A single turn carries every row of the set below to another of its rows. Some are shown first; where does it send the rows asked next?
mubav: [ -6.8 -16.7   7.7  21.7  11.0   8.0  -1.3  -4.9  20.8  -0.6  -2.7   2.9
  14.4 -10.7 -14.2  -3.1 -15.5]
Fuda: [ 18.5  -5.8 -10.0 -10.2  20.7   1.3  -8.8  -9.9   4.3   2.6  19.6   5.3
  15.7  -3.4 -12.4  -6.8  -6.6]
rab: [ -2.6 -11.1 -10.9  13.4  27.5  12.2  -3.2  -3.1   4.2   2.6   7.1  17.6
  12.8 -15.0 -15.7  -5.2 -11.8]
det: [ 12.4 -24.7  13.4   9.2  11.9  -0.4 -22.5  -4.7   2.7   1.6 -23.0  -3.1
  -1.0  -9.3  -2.5  -7.4   6.3]
nizib: [  7.1   6.3  -4.1  -4.9  16.5   4.0  -6.5 -11.6  21.0  19.1  13.0   6.3
   5.2 -10.5  -9.0 -19.1  -3.7]
rir: [  8.9 -25.0  17.2 -10.4  24.3   7.1 -19.2  -2.1   3.1 -12.6 -12.3   4.0
   6.9  -8.8  -7.2  -8.9   6.1]
Sogu: [  5.0 -12.3  24.4  -8.2  17.6   2.6 -19.8  -6.3   3.3 -16.3 -11.2   1.4
   8.7  -9.2  -8.2  -8.2   3.1]
kavim: [ -1.9 -21.2  12.1 -11.1  13.0   6.9 -15.1 -26.8   1.0   8.9 -16.5   2.1
  10.1  -4.5  -8.0   8.4  -0.6]
folo: [  7.6 -16.9  19.8  -9.4  22.1   4.4 -21.4  -3.1   4.1 -15.6 -13.4   1.1
   6.6 -10.8  -6.7  -8.4   6.7]
siso: [ -2.8  -9.1  -0.3  22.4  14.3   4.7 -12.3   0.8  25.3  -6.6  -9.0  -9.9
  10.1 -13.9  -7.8  -4.9  -3.4]
San: [  7.3 -28.9  19.7 -10.6  21.6   8.5 -15.1  -4.3   1.1 -11.1  -9.6   7.7
   8.4  -5.6  -8.7  -8.9   1.1]
Sotuf: [ 10.5  -3.0 -10.2  -8.2  13.0   7.7  -5.4  -8.9  20.4  20.2  11.7  13.4
   9.7 -11.5 -12.0 -17.4  -1.7]
Sikan: [ 16.6   4.8  -6.0  -9.5  23.7  -1.9 -11.3 -10.6   7.0   0.8  17.1   6.7
  15.9 -11.4 -13.9  -4.5  -6.1]
fami: [  4.7  -6.4 -24.3  12.0  15.2   8.7 -14.4   3.2   7.5  -8.2   1.8   4.3
  14.8 -10.9 -10.1  -7.8   2.5]
kinek: [ 17.3   0.2  -7.7  -9.9  19.2  -0.4  -9.3 -10.9   5.8   1.4  18.9   7.6
  17.6  -7.4 -14.6  -5.1  -7.1]
did: [ -3.1 -13.6  14.7  -9.7  11.7   4.0 -17.0 -27.6   1.9   5.9 -17.3  -1.1
   9.8  -6.1  -7.5   8.1   0.0]
pote: [  0.4 -29.2  -7.2  18.3  17.8  12.7  -6.3   3.7  22.9  -0.5  -8.2   1.5
  12.7 -12.8 -10.7  -4.1  -4.7]
zod: [  3.8 -15.8  27.0  -8.1  14.7   4.0 -15.5  -8.4   0.8 -14.0  -8.6   5.7
  10.3  -6.2 -10.3  -8.1  -1.7]
reduf: [  4.2  -3.0  -7.0   3.1  -2.4   1.5 -18.5  -4.4  13.8  26.5  -7.9   3.5
   5.0  -6.8 -11.2  -0.3  12.5]
dobun: [  9.0   5.5  -8.3  -5.2  16.0   4.1  -9.8  -9.7  21.5  17.6  11.9   1.4
   4.2  -8.0  -6.4 -20.6   0.3]
gigip: [ -6.6  -2.8  -3.3  16.9  26.3   9.1  -2.7  -7.7   2.9   1.1  11.1   8.6
   9.1  -7.7 -12.1  -8.2 -16.1]
Paf: [ 17.1   4.0  -7.1  -8.8  30.1  -1.5 -12.6  -9.4   7.8   1.8  16.5   3.1
  12.5 -11.8 -11.6  -5.5  -4.5]
bav: [  5.8 -14.4  26.7  11.3  10.7  -3.4 -17.2 -11.3   1.7   2.9 -20.1   4.3
   1.1 -14.2  -7.4  -4.3  -3.3]
tivuf: [  0.4 -25.7   7.6 -12.4  16.4   8.5 -16.8 -24.1   1.6   9.3 -18.4   1.5
   9.3  -5.3  -6.8   8.1   3.1]
Meret: [ -1.9 -11.0  12.3  -9.5  13.8   2.7 -20.6 -25.7   3.8   4.5 -19.7  -5.3
   8.1  -7.5  -5.4   7.7   4.9]
sobe: [  0.9 -19.9  -7.5  19.9  17.7   9.0 -12.0   4.6  25.4  -4.6 -10.7  -6.5
  10.1 -14.2  -7.9  -5.2   0.3]
vom: [ 13.9 -32.9  11.5   6.6   7.9   2.9 -18.6  -4.5   1.1   3.1 -22.2   4.6
   2.8  -8.9  -5.8  -5.9   4.3]
tosek: [ -2.9 -27.3   0.1  19.2  14.2  12.1  -1.2  -1.0  20.6   1.6  -4.3   6.1
  14.4 -10.7 -14.0  -3.0 -12.2]
Bev: [ 18.0  -1.5  -9.7  -9.0  31.5   0.4 -12.1  -8.4   6.9   3.3  17.3   0.6
  10.7  -8.0  -9.2  -7.4  -3.7]
pab: [ -1.8  -8.3   4.4   6.2  15.7   4.8  -9.9  -8.9  10.7  36.8  -2.2   6.6
  -2.4  -5.0 -10.8  -1.4   1.3]
bidi: [  7.7   2.3  -5.0  -6.6  15.6   6.1  -4.6 -11.1  20.6  20.7  12.9  12.5
   8.3 -12.2 -11.8 -17.8  -4.5]
digoz: [ -4.7   3.6  -6.3  18.6  19.3   5.5  -8.0  -6.6   4.0  -4.5  10.7  -3.2
   7.5  -1.9  -7.6 -11.1 -11.0]
neka: [ 12.9  -4.0 -14.3  -8.8  12.2   7.3  -8.3  -6.7  21.1  18.2  11.0   8.7
   8.6  -9.5  -9.4 -19.1   2.1]
vor: [  4.9 -23.8  24.7  -9.4  16.7   7.0 -13.2  -7.5   0.2 -11.4  -7.7   8.5
  10.4  -4.5 -10.9  -8.3  -2.2]
nikup: [ -7.1  -7.1   7.3  23.5  10.7   4.3  -6.9  -3.9  23.4  -4.4  -5.2  -5.2
  11.6 -12.1 -10.9  -4.4 -11.0]
kagub: [  2.9 -12.5 -21.8  10.7  22.3  12.3  -9.2   2.1   6.5  -2.6   2.4  15.9
  16.1 -16.3 -14.4  -5.0  -2.5]
pimis: [  1.7 -23.0   4.9 -12.0  18.7   7.3 -20.5 -22.3   3.3   7.7 -20.8  -2.9
   7.5  -7.0  -4.7   7.7   7.5]
tekiz: [ -1.5  -4.8   4.2   7.2   6.5   2.7 -11.4 -10.2   9.7  33.3  -0.4  -0.5
  -2.0   2.8  -8.0  -3.7   2.0]
kup: [  0.7   2.0 -16.9  15.8  13.5   5.2 -14.2  -1.4   6.4  -9.2   5.9  -5.5
  10.6  -3.9  -6.8 -11.0  -2.2]
kom: [ 19.1  -6.7 -11.1  -9.7  27.2   1.6 -10.3  -8.4   5.3   3.6  19.0   1.8
  11.9  -3.4  -9.8  -7.8  -4.9]
Mudi: [  7.0 -22.3  24.6   8.8   7.1  -0.1 -13.4 -10.7   0.2   4.8 -19.5  12.2
   5.4 -14.0 -11.0  -2.3  -5.2]
sagu: [  8.5 -15.4  21.2  11.5  13.4  -3.3 -21.4  -8.2   2.8   1.4 -22.0  -3.5
  -1.9 -11.7  -3.2  -6.6   2.5]
mopal: [  4.2  -6.5  -6.5   1.8   6.5   3.5 -16.4  -3.0  14.5  30.6  -9.7  11.1
   5.3 -14.0 -13.4   2.2  11.7]
vanom: [ 11.0 -31.9  16.7   6.3   5.9   3.0 -14.4  -7.3   0.2   4.7 -20.5  12.3
   6.3 -11.1  -9.8  -3.7  -1.4]
nota: [ 12.1   0.2 -13.3  -7.1  13.9   5.6 -10.4  -7.2  21.4  16.8  10.7   2.6
   5.4  -7.4  -6.7 -20.4   2.9]
nugul: [  1.3  -9.0  -1.1   3.2  15.8   5.7 -12.7  -5.5  12.8  35.6  -6.4  12.6
   1.0 -13.5 -13.0   1.7   6.2]
Vusu: [  0.4 -15.5   7.4 -10.9  17.6   4.3 -22.5 -22.9   4.5   5.3 -21.3  -5.6
   6.9  -8.3  -3.8   7.3   8.2]
voli: [  1.5  -2.5  -1.4   5.6  -1.9   0.9 -15.9  -7.4  11.4  28.0  -3.4  -2.2
   1.7   1.9  -8.5  -3.5   7.5]

Meret moves to Vusu
bav moves to sagu
vor moves to zod
Now these:
nota moves to neka
mubav moves to nikup
mopal moves to nugul
Bev moves to kom
kagub moves to rab

